In the rows, zero is written as 128.
A single turn carries every row of the set below to another of its rows. Some are shown first; where does it send the rows asked next?
q122: [127 137 140 123 144 118 163 121 107 157  92 128 147 125 142 142 156 142
 144 146]
q962: [121 139 136  91 182 134 161 137 136 140 149 127 128 111 119 142 155 137
 163 117]
q896: [112 142 123 114 100 126 185 144 144 130 147 141 127 120 129 144 128 139
 179 131]
q672: [135 154 122  92 130 134 188 150 135 146  88 141 124 118 115 148  81 136
 141 143]
q255: [125 123 126  99 110 128 140 120 131 110 136 131 129 139 150 179 100 139
 109 139]
q307: [118 159 151  90 138 116 120 130 143 125 132 150 115 132 138 131 117 183
 137 133]
q658: [ 92 112 149 135 125 129 130 146 123 122 143 127 130 130 136  97 146 155
 135 124]
q894: [119 130 144 125 151 128 151 139 128 143 104 195 141 111 103 173 140 134
 128 109]
q943: [131 118 128 115 141 157 131 147 191 117  97 155 143 136 112 129 110 141
 144 122]
q909: [107 152 128 111 111 129 168 177 157 130 105  99 103 120 159 137 149 155
 139 103]
q247: [136 137 106 126 155 171 176 160 138 156 105 137 135 106 115 153 131 106
 112  97]
q348: [142 108 128 125 122 121 139 150 134 127 118 145 140 100  67 157 110 136
 108 102]
q338: [146 137 132  94 100 132 127 151 121 148 122 109 129  86 105 154 139 166
 115  99]
q192: [117 157 119 129 128  95 112 136 138 141 114 151  93  93 151 134 103 126
 163 125]
q406: [ 97 137  76 109 161 148 146 126 129 141 102 128 127 148 137 118 127 134
 136 142]
q315: [112 144 116 118 127 143 157 161 142 133  80 135  97  99 104 146  87  92
 123 106]
q434: [126 110 136  93 117 135 151 180 133 115 121 142 126  92 121 189 115 125
 123 104]
q627: [109 136 144 149 134 125 129 159 180 128 153 134  88 103 122 161 130 139
 120 105]
q312: [115 142 120 123 122 128 150 149 151 139  97 130 126 111 158 144  93 141
  68 129]
q846: [122 137 126 132 127 131  84 148 135 139 117 134 124 119 130 142 121 138
  71 116]
q607: [110 144 122 119 134 108 154 145 106 146 127 168  85  74 123 148 134 161
 121 116]
q595: [110 131 122 135 108 159 116 152 133 108 101 149 127 106 131 145 110 111
 109  77]
q940: [117 105 151 146 129 137 168 163 133 124  96 148 127 122 128 119 148 147
 109 151]
q83: [142 158 129 137 155 117 116 172 123 159  85 103 126 119 117 112 135 147
 138 124]
q844: [116 132 145 147 135 138 121 149 146 120  92  91  94 148 129 135 147 136
 120 140]
q601: [111 164 123 124 134 160 153 126 169 119 122 149  91 118 172 134 125 136
 145 139]
q668: [125 124 116 114 152 100 124 146 183 128 117 139 127 158 118 138 116 124
 164 121]
q73: [131 114 125 119 132 177 170 139 123 143 147 104 119 119 104 132 137 128
 114 127]
q819: [111 174 142 118 121 155 147 177 172 106 116 124 119 112 149 149 126 137
 167 124]
q79: [105 129 133 160 137 128 146 141 103 140  94 126  79 107 134 138 132 152
 106 137]
q498: [113 142  87 116 143 131 144 128  96 146 110 173 141 140 138 147 140 129
 123 101]
q585: [104 159 119  97 146 119 131 108 143 125 112 146  99  93 147 161 124 162
 168 119]
q969: [110 115 107 128 110 128 121 152  99 134 122 100  96  99 106 159 130 125
 128 127]
q417: [115 103 125  92 143 120 148 146 179 132 132 111  98 118 126 148  91 163
 133 132]
q529: [111 172 120 123 130 131 162 158 106 143  88 144 137 116 113 117 171 137
 131 117]
q605: [103 175 122 125 125 163 133 181 149 134 117 144 106 119 113 113 145 137
 126  91]
q22: [129 164 127 163 178 129 111 149 156 131 123 120 114 112 117 145 140 140
 108 115]
q243: [163 165 123  88 118 121 141 137 156 139 130 152 125  82 133 162 122 148
 119  94]
q761: [122 141  99  92 143 126 134 151 173 136 149 123 148 119 144 119 107 120
 154  97]
q17: [143 129 127 124 141 129  77 153 124 129 133 131 102 112 119 147 132 141
 140  89]
q586: [154 113 122 107 140 139 158 147 140 122 160 117 129 115 151 145 145 139
 168 121]
q592: [120 156  98 123 158 136 164 147 158 127  72 161 150 103 140 156 119 121
 140  96]
q46: [145 134 131 121 162 136 179 145 149 134  78 123 121 118 135 149 161 145
  93 125]
q851: [136 139 103 132 140 113 125 126 145 155 114 148 157 126  85 121 109 143
 127 132]
q827: [110 114 156  82 127 120 147 126 151 129 108 123 120 136 169 146  98 144
 123 125]

q844 -> q17
q846 -> q348
Now these:
q896 -> q601
q46 -> q83
q668 -> q586
q940 -> q22
q909 -> q192
q73 -> q605
q672 -> q406

